Every row has a hidden score from 0 to 20. What is each row's score? 10 is about the middle. The score is a weighted sum of the row's numbers plus the product of two more (or one squared), each taken from its middle value.
[-0.3 -0.8 -1.7 -0.8  0.  -3.   0.   0.2 -1.  -0.2  0.3 -1.   1.5  0.6
 -0.8 -0.6] 8
[ 1.7 -1.5 -0.1 -1.3  1.5  1.   0.6  1.7  0.   0.2  0.7  1.2  0.6 -0.4
  0.1  0.8] 4
[-0.6  2.  -0.1  0.2 -0.4  0.6  0.5 -0.7 -1.2 -0.4 -1.4 -0.2 -0.7 -0.5
 -1.5 -1.5] 11
[ 2.1 -0.9  0.9 -0.3  0.5  2.3 -1.2  1.2  0.6  0.7  1.3 -0.3  0.9 -1.
 -0.5  0.5] 2
[-0.3  1.   0.4 -0.5 -0.2 -0.1 -1.2 -0.6  1.7  0.4 -0.6 -0.7  0.1 -0.3
  1.  -0.7] 14
[-0.2 -0.7 -1.5 -0.2 -0.3 -0.3  1.2 -0.3 -0.1 -0.9 -0.3  1.5  0.8 -0.7
 -0.4 -1.6] 10
[ 1.2 -1.3  0.2 -0.8  1.2 -1.7  0.8  0.6 -0.5  0.2 -0.9 -0.1  0.9  2.3
 -0.9  0.6] 10
[-1.2  1.  -0.8  0.  -0.2  0.5 -1.5  0.1  0.2  1.6  1.   0.1 -0.4 -0.7
  0.2 -0.3] 10
[-0.2  0.6 -2.6  0.8 -2.1 -0.4 -1.8 -0.6  1.3  1.7  1.7 -1.3 -1.4 -1.1
 -0.4 -0.4] 3
[-0.1  0.7 -1.2 -1.3 -0.8 -1.1 -0.3 -0.1  0.3  1.6 -0.3 -0.8  0.2  0.
  1.9 -1.2] 12
[ 0.3  0.6  1.1  0.7  0.1  1.2 -0.1 -1.2 -0.6 -0.1 -0.4  0.7 -1.1  0.
 -0.3  0.9] 13
[ 1.2 -1.2  1.9 -0.5  1.7  2.1  0.4  0.5  1.5 -1.3  0.5  1.9  0.4  0.7
 -0.9  1. ] 12
[ 0.8 -1.   1.  -0.4  0.9  0.3 -1.4 -0.1  1.3  0.5  0.3 -0.4  0.3 -0.5
  0.8  0.1] 10
[ 0.4 -0.4 -0.2  1.6  0.4 -2.4 -1.  -0.3 -0.9 -0.7 -0.9 -1.5 -0.6 -1.
 -1.9  0.8] 9
[ 1.  -0.4  1.6 -0.9  1.   3.   0.8  1.   0.4  0.2  1.7  0.5  1.  -1.3
 -1.3  0.5] 5
[ 1.1 -0.8  1.4 -0.2  0.9  0.  -0.2  1.5  0.7  1.2  0.9 -0.5  0.9 -0.3
  0.3 -0.4] 8
[ 1.2 -0.8  1.4 -2.4  1.4  0.1 -0.4  0.9  0.9  0.7  0.8  0.2  0.6 -0.6
 -0.3  1.4] 13
[ 0.  -0.8  0.7 -0.6  1.   0.1 -1.2  1.1  0.2  0.  -0.1  0.8  0.5 -0.4
 -0.1  0.2] 8
[-2.2  0.7 -0.5  1.3 -0.2 -0.4 -1.6 -2.6  1.   0.4  0.  -0.3 -1.1 -1.1
 -0.5 -1.2] 13
[ 3.  -3.   0.8  0.5  1.6  1.  -1.1  1.3 -0.2 -0.3  0.7 -0.2  0.4  1.1
 -1.5  2.6] 2
[ 1.1 -0.9  1.6 -0.2  1.6  0.2  0.6  2.1  0.5  0.4  2.  -0.8  0.1  1.7
 -0.3  1.7] 7
[-0.6  0.4 -0.9 -0.9 -0.2  0.6  0.1  0.1  0.5  0.  -0.6  0.3  0.  -0.5
  0.9 -0.6] 10
[-0.4  0.8 -1.1 -2.3 -0.1  0.4  0.5  0.7  1.8  0.8 -1.3  0.   0.5  0.
  0.9 -0.1] 12
[-1.6  1.3  0.5  1.2 -1.7 -0.2  1.1 -0.7  0.6 -1.5  0.4 -0.2 -1.9 -0.2
  0.3  0.5] 14
[ 0.2 -0.3  0.  -0.5 -0.7 -0.7  0.9  0.2 -0.4 -0.2 -1.1 -0.2  0.8 -0.6
  0.4 -1.3] 9
[-0.8  0.1  0.8  0.7 -0.1  0.   0.  -1.6  0.8 -1.3  0.6  0.1 -0.7 -0.3
  0.5 -0.1] 12
[-0.9  0.1 -0.1  0.   0.   1.9 -0.6 -0.3 -0.1 -0.9 -0.7  0.4 -0.3  0.3
 -0.1  0.1] 10
[ 2.6 -1.   0.5  0.6  1.8  1.  -1.7  1.4  0.1  0.9  1.   0.9  0.1  0.6
 -1.   1.1] 4
[ 0.4 -0.6  1.4  0.2 -0.8 -0.2  2.3  0.  -2.3  0.2 -1.2 -0.5  0.7 -1.1
  0.  -0.7] 7
[ 0.2  0.1 -0.7  1.4 -2.1 -1.4 -0.4 -0.3  0.5 -0.5  2.2 -0.7 -0.8 -2.1
  1.  -0.7] 9
[ 0.  -0.8 -0.6  0.   0.4 -0.2  1.2  0.  -0.2 -0.6 -0.6  0.9  0.3 -0.4
 -0.7  0. ] 6
[ 0.4  0.   0.6 -1.5  0.3  1.2 -0.3  0.   1.1  0.1 -0.8 -0.7  0.6  0.3
 -0.6  0.3] 10
[-0.5  0.3 -0.2 -0.8 -0.9 -2.1 -1.   0.8  0.1  0.1  0.7 -1.7  0.9  0.6
  1.1 -1.1] 13
[-0.2 -0.4  0.1  0.2 -0.4  2.   0.1 -0.9 -0.6 -1.  -0.1  0.2 -0.4  0.5
 -1.5  0.4] 9
[ 0.1  0.  -1.8 -1.2 -0.6 -1.1  0.7  0.3 -1.8 -1.1  0.2 -0.1  1.  -0.1
  2.  -2.2] 5
[-0.8 -0.1  0.7  0.7  0.5  1.6  0.1 -1.  -0.3  0.2 -0.3  0.9 -1.3  1.
 -1.2  0.6] 11
[-0.8  0.7 -0.5  0.8 -0.1 -0.1  0.4 -0.7 -3.   2.1 -0.7  1.1 -1.  -0.1
 -0.8  0.2] 16
[-1.6 -0.1  0.9  0.5 -1.  -1.9 -1.1 -1.7 -0.2 -0.1  0.3 -2.3 -1.2 -1.2
  1.8 -1.3] 18
[-1.1  3.  -1.1  0.6 -0.5  0.5 -0.9 -0.9  0.   0.  -2.  -1.3 -1.   0.4
 -0.2 -1.2] 10
[ 0.  -0.7  1.6  0.   0.5 -0.6 -0.6 -0.2  0.5 -1.1 -0.4 -1.2 -0.6  0.3
  0.5  0.7] 12
[ 0.8  0.5 -0.1 -0.2 -0.3 -0.7  1.   0.5 -0.6 -0.3  0.9  0.   0.9 -0.6
  1.9 -0.5] 11
[-3.   1.8 -0.7  1.4 -1.3  0.5 -0.4 -1.   0.5 -1.1  0.8  1.6 -1.9  0.4
  0.3  0.2] 18
[ 0.5 -1.1  0.1  0.   0.2  0.2  0.2  0.1  1.2  0.5 -1.2 -1.3 -1.2 -0.9
  2.1  0.9] 9
[ 0.9 -0.9 -0.6 -0.7  0.7  0.1  1.4  0.6 -0.8 -0.4 -2.1  0.7  0.6  1.
 -1.4  0.3] 7
[ 0.3 -2.2 -0.7  2.1 -0.6 -0.7 -2.6 -1.4 -1.6 -0.2  1.3 -1.1 -0.5  0.8
  0.2  1. ] 8
[-1.3  1.1  0.4  0.5 -3.  -0.3  1.  -1.2 -1.5 -0.6 -1.4 -0.9 -0.5 -0.8
 -0.5 -1.7] 12
[ 0.5 -1.1 -0.2  0.2 -0.6 -2.3  0.2  0.2 -0.9 -0.2 -0.5 -0.2  0.5  1.5
 -0.6  0.9] 10
[ 0.5 -1.3  0.7 -0.3  1.1 -1.2  0.1  1.2  0.4 -0.1  0.4 -0.8  1.1  1.8
  0.   1.3] 6
[-0.6  0.  -0.3  0.4 -0.5 -0.5  0.  -0.9 -0.1  0.4 -0.9  0.2 -0.3 -0.1
  0.4 -0.3] 12
[ 0.9 -2.1  0.4  0.9  1.5 -0.2  1.3  0.7 -0.7 -0.7  0.6  0.4 -0.2  1.4
  1.4  1.1] 6
[-0.5  0.3  0.6  0.3  0.4  0.  -0.5 -0.7  1.1  1.9  1.2 -0.8 -0.7  1.9
 -0.3  0. ] 13
[-0.5  0.7 -0.5  0.8  0.   0.6  0.9 -1.2 -1.2 -0.2 -1.   1.3 -0.9 -0.9
 -1.  -0.2] 10
[ 0.  -0.9  1.1  0.2  0.7  1.9  0.  -0.5 -0.5 -0.3 -0.3  0.8 -0.8  1.4
 -0.7  0.7] 8
[-1.4  0.9 -0.2  0.3 -0.1 -0.4 -1.7 -0.1  0.9  1.  -0.2 -1.1 -0.9  0.8
  0.1 -0.3] 12
[-0.9  2.1  0.6  1.3 -1.4  0.9 -0.8 -1.   0.1 -1.2 -1.3 -1.  -1.3 -1.5
 -0.5 -0.8] 13
[-1.2  1.4 -0.6  0.4 -0.8 -1.  -1.3 -0.6  0.5  0.6  0.  -1.  -0.4  1.
  0.7 -0.1] 16
[-0.3  0.9  0.5  0.3  0.5 -0.3 -0.9 -0.4 -0.5  1.1  1.6 -1.4  0.   2.2
  1.5  0.9] 16
[ 0.9 -1.   1.1  0.5 -1.3  0.8  0.4 -0.5  1.  -2.2  0.6  2.4 -0.5 -1.5
 -0.6  0.7] 7
[-1.9  0.5 -0.3 -0.1  0.8  0.4  0.5  0.1  1.1  1.5 -1.1 -1.6 -0.5  1.5
  0.8  0.2] 14
[ 0.2  0.6  0.1 -0.8  0.   0.   0.5 -0.2  0.7  0.4 -0.7 -0.6  0.8 -0.4
  0.8 -0.3] 12
[-0.1 -0.7 -1.1  1.8 -2.3  0.3  0.  -0.9  1.6  1.   0.5  0.1 -1.8 -2.1
  0.7  0.8] 8
[ 1.  -1.4 -1.4  0.3  0.9 -1.4 -0.4  0.2  0.  -0.4 -0.1  0.1 -0.2  1.9
 -0.3  0.4] 8
[ 1.  -1.4  2.2  0.3  0.2  1.7 -0.3  0.9 -0.1 -1.6  0.4  1.8 -0.1  1.8
 -1.3  2.2] 8
[-1.1  0.9  0.1  0.8 -0.7 -0.6  0.6 -1.6 -1.8 -0.9 -0.3  1.7 -0.8  0.5
 -1.6 -0.9] 13
[ 2.2 -0.4  0.6 -0.2  0.8  1.3  0.   0.7  0.7  0.2  0.6  0.7  0.2 -0.2
 -2.2  1.3] 7
[ 1.4 -0.5  0.3  0.1  0.7  1.4  0.8  1.3 -0.1 -0.3 -0.3  1.5 -0.3 -0.1
 -2.3  1. ] 6
[-0.9  0.8  0.2  0.6 -0.1 -0.4 -0.8 -0.8 -0.2  0.3  0.3  0.2 -0.8  0.
 -1.  -0.4] 12
[-0.3  2.3 -0.9 -0.4 -0.2  1.1 -0.5 -0.4  0.7  1.1  0.4 -0.3  0.9 -0.5
 -0.2  0. ] 14
[ 0.4 -1.1  0.  -1.1 -1.1 -0.6  1.7 -0.4 -1.   0.4 -1.9 -0.6  1.2 -1.4
 -0.1 -0.5] 7
[ 0.5  0.  -0.6 -2.2  0.6 -1.9 -1.4  2.1 -0.6 -0.9  0.  -0.2  0.3 -0.7
  0.5 -0.4] 12
[-1.3 -0.6 -0.9  1.1  0.6  0.9  1.2 -0.3 -0.4 -0.7 -0.4  2.3 -1.1  0.1
 -1.   0.2] 12
[ 1.4 -0.7 -0.6 -0.2  1.6 -0.1 -1.3  1.2  0.8 -1.  -1.   0.   0.5  0.7
  0.6  1.6] 9
[ 0.2 -0.4  1.   0.6 -0.1 -0.4  0.7  0.   0.3 -0.5  0.9  0.4 -0.6  0.2
  0.4  1. ] 9
[-1.   0.1  0.7  0.2 -0.9  0.6  0.9 -1.3  0.1 -0.4  0.   1.4 -0.1 -0.9
  0.4 -0.7] 10
[-0.1 -0.2  0.3  0.5  0.2  0.6  1.5 -1.1  1.2 -0.3 -1.4  0.6 -1.2  0.6
  0.9  0.5] 15
[ 0.   0.4  2.  -0.5 -0.6  0.7  0.4  1.   0.8 -0.8  0.5 -0.8  1.2 -0.3
 -0.4 -1. ] 11
[-1.3  1.7 -0.2  0.   0.   1.5  0.5 -0.4  0.3  0.5 -1.7  0.4 -0.3 -0.4
 -0.2 -1.2] 14
[ 0.7 -0.3 -1.6 -1.2 -0.3 -0.5  1.4  0.2 -1.3 -0.8 -0.9  0.5  2.3 -0.8
  0.7  0.4] 4
[-0.8  1.3 -0.7  0.4 -0.9  1.8  1.  -0.7 -1.1  1.6 -1.  -0.2 -0.7  0.1
 -2.1 -1.4] 7
[ 1.6  0.1 -2.2 -1.   2.2 -1.8 -0.6  1.5 -1.   0.3  2.3 -0.4  1.9 -0.3
  0.5  0. ] 8
[ 0.5 -0.6  0.1 -1.8  1.1 -1.1 -0.2  1.   1.4  0.4  0.  -1.4  1.1  1.3
  1.9  0.8] 12
[ 0.6 -1.2 -0.9  2.2 -1.4  0.   0.7 -1.2 -0.5  0.8  1.9  1.2 -1.3  0.4
 -2.6  0.6] 6
[ 1.6 -0.1  0.7 -1.9  1.1  0.   0.4  1.6  1.   1.9  3.  -0.3 -0.1  0.1
 -1.9  1.2] 9
[ 0.6  0.5 -0.2 -1.2  1.3  0.3 -0.8  1.7 -1.4 -1.4  1.6  2.1  1.1 -0.8
 -1.6 -0.9] 6
[-1.1  1.1 -0.4  0.2  0.7  0.4  0.  -0.1  0.5  1.4 -0.5 -2.1 -0.9  1.2
 -0.1  0.2] 12
[ 0.4  0.2 -0.5 -0.6 -0.8  0.4  0.2  0.3  0.2 -0.7 -0.6  0.9  1.3 -0.7
  0.2 -1. ] 10
[-0.7  0.4 -0.1 -0.2 -0.1 -0.3 -2.1 -0.1  0.8  1.3  0.4 -1.2 -0.1  0.5
  0.2  0.7] 14
[-1.   1.1 -1.   0.9 -1.2 -0.8 -0.5 -0.4 -1.9  0.  -0.6  0.5 -0.5  0.2
  0.2 -0.8] 12
[-1.6  1.5 -0.6  0.   0.1  1.6  0.3  0.1  0.2  0.  -1.6 -0.4 -0.5  0.3
 -0.8  0.2] 14
[-0.2  0.4 -0.2 -1.   0.3  0.4  0.8  0.8 -0.3 -0.7  0.3  0.3  2.1  0.3
 -0.6 -0.4] 9
[ 0.2 -0.1 -0.3 -0.4 -0.1 -0.4 -0.3  0.1  0.3  1.8  0.3 -0.8  2.   0.5
  1.1  0.1] 11
[-2.3  0.7 -0.4  0.7 -1.5  0.2 -1.9 -2.4 -0.4 -0.9 -1.7 -1.1 -1.3 -1.9
 -1.3 -1.1] 11
[-0.6  1.9  0.1  0.3 -0.4  0.3 -0.4 -0.8  0.1  0.6 -0.7 -0.5 -0.5 -1.3
  0.1 -0.7] 14
[ 0.9 -0.8  0.3 -0.6  1.5 -0.9  1.2  1.9 -0.7 -0.1 -1.2  0.   0.7  1.3
 -0.6  1.5] 6
[-0.5  1.7  0.9  0.1  0.1 -0.1  0.1 -0.5  0.  -0.3 -0.8 -0.4 -0.6  0.1
 -0.2 -0.8] 15
[-0.9 -1.3 -0.3  2.4 -1.2 -1.2 -0.6 -2.  -0.1  1.3 -0.4 -3.  -1.  -1.8
  0.6 -2.3] 7
[ 0.8 -0.4  1.2  0.1  0.5  0.8 -0.4  0.8  1.4  1.2  0.1 -0.9 -0.4  3.
 -1.3  2.4] 11
[ 0.4 -0.6  1.2  0.1  2.1  0.9 -3.   1.   1.1  1.   2.6 -0.7  0.2  2.1
 -0.9  1.2] 7
[ 0.8 -0.2 -1.1  0.1  0.1 -0.5  0.4  0.3 -0.5 -0.6 -0.8  0.1  1.3  0.8
 -0.3  0. ] 10
[ 0.8 -1.7  0.3  0.6  1.2 -2.1 -1.   0.5 -1.6 -1.   0.4  1.   0.1  0.5
 -0.4  1.4] 9
[ 2.4 -1.7 -0.7  1.2  1.1 -0.9  0.2  0.4 -1.6  1.   0.9  0.4 -0.3  2.
 -1.8  1.2] 6
[-1.   0.9 -1.2  0.6  0.8  1.2 -1.1 -0.4  0.2  1.3  1.   1.  -0.2  0.4
 -0.6  0.4] 11
[-0.3 -0.2  0.6  0.3 -1.1  0.2  1.   0.2 -0.5  0.5 -1.4  0.2  0.1 -1.
  0.6 -1. ] 9
[ 0.3 -0.5 -0.5  0.7 -0.3  0.5 -1.1 -0.6  0.2  3.   0.3 -1.5 -0.6 -1.6
  0.4 -1.4] 2
[-2.1 -0.2  1.   1.9 -2.   0.5 -2.2 -1.5  0.6  0.2 -0.5 -2.2 -0.7 -1.6
 -0.3 -0.9] 10
[ 0.2  0.4  0.4 -0.5 -1.9 -1.7 -0.7  0.1 -0.4  1.5 -0.2 -0.5  0.9 -0.5
  1.7 -1.7] 18
[-0.7  0.8 -1.6  0.1 -0.5 -1.5  0.8 -1.3 -0.5  0.6 -0.5  0.3 -0.8 -1.2
  1.3 -0.6] 14
[ 1.1 -1.3 -0.3  0.6  1.  -1.6 -0.7 -0.2 -2.2  0.6 -0.8  0.2  0.6  1.3
 -1.   1. ] 13
[ 1.7 -1.   1.  -0.4  1.5 -0.8  0.1  1.6 -0.8 -0.8 -0.6  0.4  0.5  1.2
  0.4  1.5] 10
[ 0.4  0.6 -0.4 -1.3 -0.4 -0.5 -0.1  0.2 -1.   0.1 -0.5 -1.4  1.3 -0.2
  1.1 -1. ] 12
[ 0.5  0.2 -0.5 -1.9 -0.9  0.1 -0.8 -0.2  0.9  0.  -0.3 -0.3  0.3  0.2
 -0.9  0. ] 10
[ 0.6 -0.6  1.5 -1.4 -0.6  0.4 -0.3  1.9 -1.2  0.6  1.1  1.4  2.1 -0.6
 -0.2 -0.1] 9
[ 1.7 -1.9  1.6  0.8  2.6 -0.8 -1.4  0.6 -1.3 -0.7  0.5  0.9  0.3  2.1
  0.2  1.7] 11
[-0.6  1.9 -1.3 -0.3 -0.7 -0.4 -1.3  0.4  0.   0.9 -0.6  0.2 -0.3 -0.2
  0.3 -0.5] 11
[ 0.7 -0.5  0.6 -1.6  0.2  0.5  1.2  0.4  0.  -0.4 -1.4 -0.3  1.7  0.1
 -0.1 -1. ] 9
[ 0.3 -0.9  0.9  0.6  0.6 -0.9  0.7 -0.5  0.3 -3.   0.5  0.2 -1.6 -0.2
  0.8  0.7] 9
[ 0.6  0.2 -2.4  0.6 -0.9  0.7 -0.1 -0.5  0.   0.8  0.9 -0.1 -0.2 -3.
 -0.7 -0.5] 5
[ 0.1 -0.6 -0.8 -1.7  0.6 -1.4  0.1  1.4  1.1  0.1  1.1 -0.6  0.4 -0.1
  0.8 -0.5] 8
[ 1.6 -0.5 -0.3 -1.1  0.7 -1.8 -0.1  1.4 -0.2 -2.4  1.   1.3  0.8 -0.8
  0.  -0.2] 8
[ 0.4  0.2  0.5  0.4 -0.4  0.  -1.2  0.9  1.9  0.7  0.2 -1.3  0.2  1.4
  0.1  0.6] 12
[-1.5 -0.3 -0.2  0.2 -1.1 -2.6 -1.5 -0.8 -0.9 -0.4  0.8  0.6 -0.4 -0.7
  1.4 -1.4] 17
[-2.   1.4 -0.8  0.3  0.3  1.  -0.3 -0.5 -0.3 -0.7  0.2 -0.1 -1.1 -0.5
 -1.2  0.5] 11
[-0.5  0.3 -0.1  1.1 -1.8 -0.8 -0.2 -0.9  1.  -0.1  2.4 -1.8 -1.  -0.5
  0.6  0.4] 11
[-0.7  0.7 -0.9  0.8 -0.2 -0.7  0.1 -0.2  0.4 -1.4  0.2  1.2 -1.5  0.
  0.2  0.4] 13
[-1.   0.3 -1.2 -0.4 -0.3  1.7  0.2  0.3  0.7  0.3 -0.9  0.4  0.2  0.4
  0.3 -0.6] 12
[-0.8  0.5 -0.5  1.3 -0.8 -1.1  2.2 -1.9  0.2 -1.1  1.4 -0.6 -1.7  0.8
  0.3  1.1] 9
[-1.5  2.1 -1.2  0.4  0.6  0.2  0.  -0.2 -0.7  2.2 -0.1 -0.6  0.1  0.1
  0.3  0.4] 13
[ 1.9 -1.3  0.6  0.1  3.  -0.2  1.   1.8 -0.7 -0.8 -0.4  0.2  0.3  2.4
 -1.3  2.1] 6
[ 1.3 -1.3  0.3  0.3  0.6 -0.4 -0.9  1.6  0.4  0.6  0.7  0.8  0.3 -0.2
 -1.4  1.3] 5
[-1.8  1.4 -0.2  0.5  0.2  0.9 -0.7 -0.9 -0.5  0.2 -0.1  1.4 -0.9 -0.2
 -1.1 -0.9] 12
[ 1.2 -2.   0.5 -0.3  1.9 -0.1  0.   1.8 -0.7  0.3  0.1  0.8  0.8  1.1
 -1.4  1.5] 3
[-1.5  0.8  0.  -0.3  0.2  0.5  0.   0.2  0.   1.2  0.   0.5 -0.1  0.4
  0.1 -0.6] 11
[-1.3  0.5  1.1  0.9  1.1 -0.8  0.6 -0.4  0.6 -1.2  0.3 -1.6 -1.1  0.9
  0.   1.2] 9
[ 0.1 -1.8 -0.3 -1.1 -0.7 -0.9  0.3 -0.1 -1.5 -0.5  0.6  0.2  1.   0.6
  0.6  0.1] 8
[-1.3  1.  -0.4  0.8  0.   0.8 -0.1 -0.6 -0.1  1.6 -0.2 -0.2 -0.9  0.6
 -0.5 -0.1] 12
[ 0.8  1.3  0.4 -0.6 -0.4 -1.1  0.   0.1  0.3  0.   0.3 -0.4  1.6 -1.4
 -0.7 -0.2] 12
[ 0.6  0.6 -1.3 -0.6  0.2 -1.2 -1.   0.4 -0.1  1.3  0.2 -0.7  1.   0.3
  1.6 -0.5] 12
[-0.3  0.1 -0.6 -1.2 -0.3  0.6  0.5  0.   0.7  0.7 -0.4  0.6  0.4 -0.2
  0.1 -1. ] 9
[ 0.1  0.   1.7 -0.1 -0.1  0.2  3.  -0.3 -0.3 -0.2 -2.1 -0.4  1.4 -1.6
 -0.5 -1.2] 3
[ 1.2 -0.5 -0.5 -0.7  0.7 -2.2 -1.   0.5 -0.8  0.   0.6 -0.1  1.1  1.7
 -0.4  1.8] 16
[-1.7  0.8  0.8  0.7 -0.5  2.1  0.7 -1.  -0.3 -0.2 -1.5  0.3  0.  -0.9
 -1.  -1.9] 14
[ 1.1 -0.6  0.9  1.2  1.7  0.1 -0.7  0.  -0.1 -1.6  0.9  1.9 -0.6  1.
  1.1  1.8] 11
[-0.2  0.1  1.3 -1.4  0.8  0.  -0.7  1.5  0.4  1.  -1.   0.7  0.7 -0.2
  0.3 -0.1] 12
[ 0.5  0.4 -0.6 -1.6 -1.  -0.6  1.5  0.7 -1.9 -0.2  0.3  0.3  0.4 -0.6
  1.3 -1.8] 8
[-1.4  1.1  0.2  1.9 -1.6 -0.6  0.6 -1.9  0.9 -1.7  0.3  0.1 -2.3 -0.8
 -0.5  0.4] 13
[ 0.  -0.5 -1.   0.2  0.6 -1.2 -0.6 -0.7 -2.6  0.8 -0.1  1.3  0.4  0.2
  0.7 -0.8] 13
[-0.4  0.7 -0.6 -0.5 -0.2 -0.2  0.5 -0.2 -0.1 -0.3 -0.4  1.8 -0.3 -0.9
  1.2 -0.6] 12
[-0.2  0.   0.7  0.7 -0.3 -1.5  1.3 -0.6  0.3 -1.8 -0.2  1.7 -0.9  0.4
  2.6  0.7] 12
[ 1.  -0.2 -0.9 -0.7  0.1 -1.   0.2  0.5  0.1 -0.8 -0.6 -1.4  0.6  0.5
  1.3 -0.3] 9
[ 0.6 -0.3  1.3 -0.1  1.  -0.2  0.4  1.2  0.1 -0.4 -1.1  0.1  1.9 -0.2
 -0.3  1.1] 2
[-0.2 -0.8 -0.4  0.5 -0.7  0.4  1.5 -0.6 -1.1  0.1 -0.5  1.3  0.5 -0.8
 -0.5 -1.1] 7
[ 0.4 -1.   0.8 -1.   0.8 -0.9  0.3  1.1 -0.6  0.2  0.9 -1.   1.3  1.7
  0.2  0.9] 9
[-0.7  1.2 -0.5  1.7 -1.9  0.7 -0.7 -2.1  0.3 -1.  -0.4 -0.4 -1.9 -1.3
 -1.  -0.5] 12
[ 0.6  0.1  0.5 -1.1  0.3  1.4 -2.1  1.   2.4  1.1  1.  -1.9  0.6  1.4
 -0.1  0.7] 6
[-0.5 -0.2  0.3 -0.7 -0.4 -1.1  0.3  1.2  0.8  0.7  1.6 -0.5 -0.1 -1.8
  1.  -1.6] 8
[ 0.7 -0.4  0.1 -1.1  0.4 -1.3  1.2  0.6  0.3 -1.1 -1.6 -0.8  1.1  0.3
  2.3 -0.1] 12
[-0.3 -1.4  1.   1.9  0.5 -1.  -1.6 -1.2  1.7 -1.4  0.1  1.3 -0.6  1.6
  0.1  1.4] 10
[ 0.6 -0.1  0.5 -0.8  0.4 -0.9 -0.5  0.9  0.4  0.9  1.1 -0.2  0.8  0.7
  1.7 -0.1] 13
[ 1.5 -1.6  2.1  0.1  1.2 -0.7  0.1  0.7 -0.6 -1.  -0.1  1.   0.2  1.2
 -0.2  3. ] 5
[-0.3 -1.  -1.2  1.2 -0.2 -0.5  1.9 -0.8 -1.7 -1.5 -1.   0.  -0.1  0.5
  0.9  0.2] 7
[-1.9  1.2 -0.6 -0.1 -0.8  0.6  0.2 -0.4 -0.5  0.5 -0.5  0.6 -0.4  0.1
 -0.6  0.2] 11
[-0.7  0.5  1.5  2.  -1.7  1.4  1.1 -0.9  0.7  0.9 -1.3 -1.9 -0.9 -0.4
 -1.1 -1.6] 14
[-0.1 -0.6 -0.4 -0.9 -1.  -0.5  2.1  0.  -0.4 -1.3 -0.8  0.4  1.7 -0.3
  0.4 -1.9] 9
[-0.3 -0.3  0.8 -1.3  0.2  0.4  1.9  0.8  0.  -0.9 -0.6 -0.1  0.6 -1.9
  0.  -1.3] 6
[-0.4  0.1  0.   0.6 -1.1  0.1  1.3 -0.7 -1.4 -0.6 -1.6  0.1  0.   0.5
 -0.3 -1.7] 10
[-1.1  0.8 -1.   0.  -0.4  0.2 -0.3  0.1 -0.5  2.1  0.7  0.8 -0.4  0.2
  0.1 -0.9] 9
[-1.1  1.9  0.2 -0.7 -0.5  0.3 -1.9  0.   0.1  0.8 -0.9 -1.1 -0.3 -0.9
 -0.2 -1.1] 11
[-0.4  0.3 -0.7  1.  -0.9 -0.2  0.7 -1.1  0.4 -0.8 -1.9  1.2 -0.6 -0.1
  1.   0.3] 13
